In the rows, zero is written as 128.
Each path is a new rotation, seen through one point. The rows after it are directions, each followed by how far the rotation turns it, in degrees each step (0 if it stays put).
Each turn is a multiple of 5 degrees from 10 to 175, or 0.
Each row of a path follows its step; steps can be skipped.
Rotation 1:
step 0: [137 122 126 136 123 131 118 124 130 135 127 122 124 130 134 128 126 129
 136 134 134 130 135 127 124 127 130 138 125 127 128 121 131 125 124 120
 139 119 127 122 127 127 136 135 129 119 123 120 124 139 123 119 118 131
 136 114 127 144 132 120 120 130 131]
step 1: [136 126 130 138 125 131 130 125 126 139 138 121 124 125 133 134 122 117
 125 122 114 131 129 126 116 112 119 128 130 135 124 125 135 133 132 116
 125 121 129 131 127 128 134 142 137 124 127 136 126 136 122 120 132 124
 137 130 124 122 127 136 129 128 133]
step 2: [126 124 125 134 129 125 116 135 123 128 128 129 140 130 131 136 122 129
 125 135 124 128 132 122 125 119 136 133 130 142 129 124 123 138 113 117
 129 136 134 135 129 125 129 126 138 116 128 131 126 124 125 128 128 116
 124 118 123 125 127 123 115 126 135]
step 3: [128 114 126 140 133 128 129 127 136 123 124 126 144 136 131 130 136 127
 131 123 120 136 125 129 129 129 130 120 139 135 130 129 124 132 133 124
 126 121 135 129 121 117 136 135 134 120 118 133 115 123 130 122 128 128
 131 124 126 139 143 126 131 130 129]
step 5: [132 139 121 128 126 131 128 134 125 134 142 125 129 129 133 126 137 122
 126 134 117 135 134 140 120 121 122 126 128 132 126 120 123 134 131 126
 129 121 125 134 130 123 125 134 125 120 119 135 128 136 133 129 132 111
 138 131 116 138 134 132 127 122 134]
step 7: [135 119 123 129 136 129 124 121 139 131 128 123 142 132 127 133 134 120
 119 125 123 130 119 124 119 136 124 123 131 129 131 125 129 130 127 121
 136 113 121 118 127 129 135 134 119 127 126 126 121 123 125 125 135 119
 127 124 121 134 129 117 123 136 141]
step 10: [135 123 128 133 122 133 124 121 126 131 127 125 131 138 130 128 114 128
 112 124 118 123 141 127 129 127 134 128 128 140 133 127 130 133 132 114
 124 131 141 126 128 122 132 132 128 119 132 138 117 126 133 126 133 125
 141 119 124 126 126 119 122 124 128]
step 12: [132 123 129 130 125 137 120 131 133 127 132 125 138 124 136 121 137 121
 133 129 126 127 131 132 134 130 130 132 114 136 123 139 116 124 129 133
 126 123 134 135 139 127 130 129 135 117 122 126 122 132 132 123 135 125
 136 111 127 144 130 128 123 132 127]
step 13: [133 130 121 134 127 130 122 128 131 127 144 121 120 130 127 124 133 117
 128 125 135 135 126 131 131 129 132 135 124 123 124 120 136 134 135 107
 127 128 127 131 134 127 134 143 129 129 128 133 126 130 133 129 122 122
 137 122 118 141 139 132 132 129 133]
step 14: [133 133 130 124 119 129 123 116 120 130 131 123 134 120 128 132 117 114
 117 124 116 124 136 133 127 129 130 138 125 133 117 121 123 124 130 117
 134 124 122 132 125 125 124 129 131 121 126 131 118 129 120 123 131 116
 129 126 122 128 134 119 120 126 136]
Speeds:
[126 127 128 129 128 129 126 128 127 129 126 128 128 130 129 127 126 130
 127 127 129 127 128 126 130 127 131 128 123 130 128 126 127 128 128 129
 131 132 125 128 127 129 126 129 128 126 131 126 129 128 128 129 127 130
 130 128 128 130 129 128 123 129 128] | 175
[127 129 128 128 127 130 131 128 130 130 127 129 128 130 130 127 130 126
 129 129 131 127 127 127 132 130 127 129 129 129 132 130 129 127 127 129
 127 125 125 127 128 129 129 129 131 126 128 126 127 125 128 128 130 127
 125 126 130 129 131 129 128 127 128] | 85
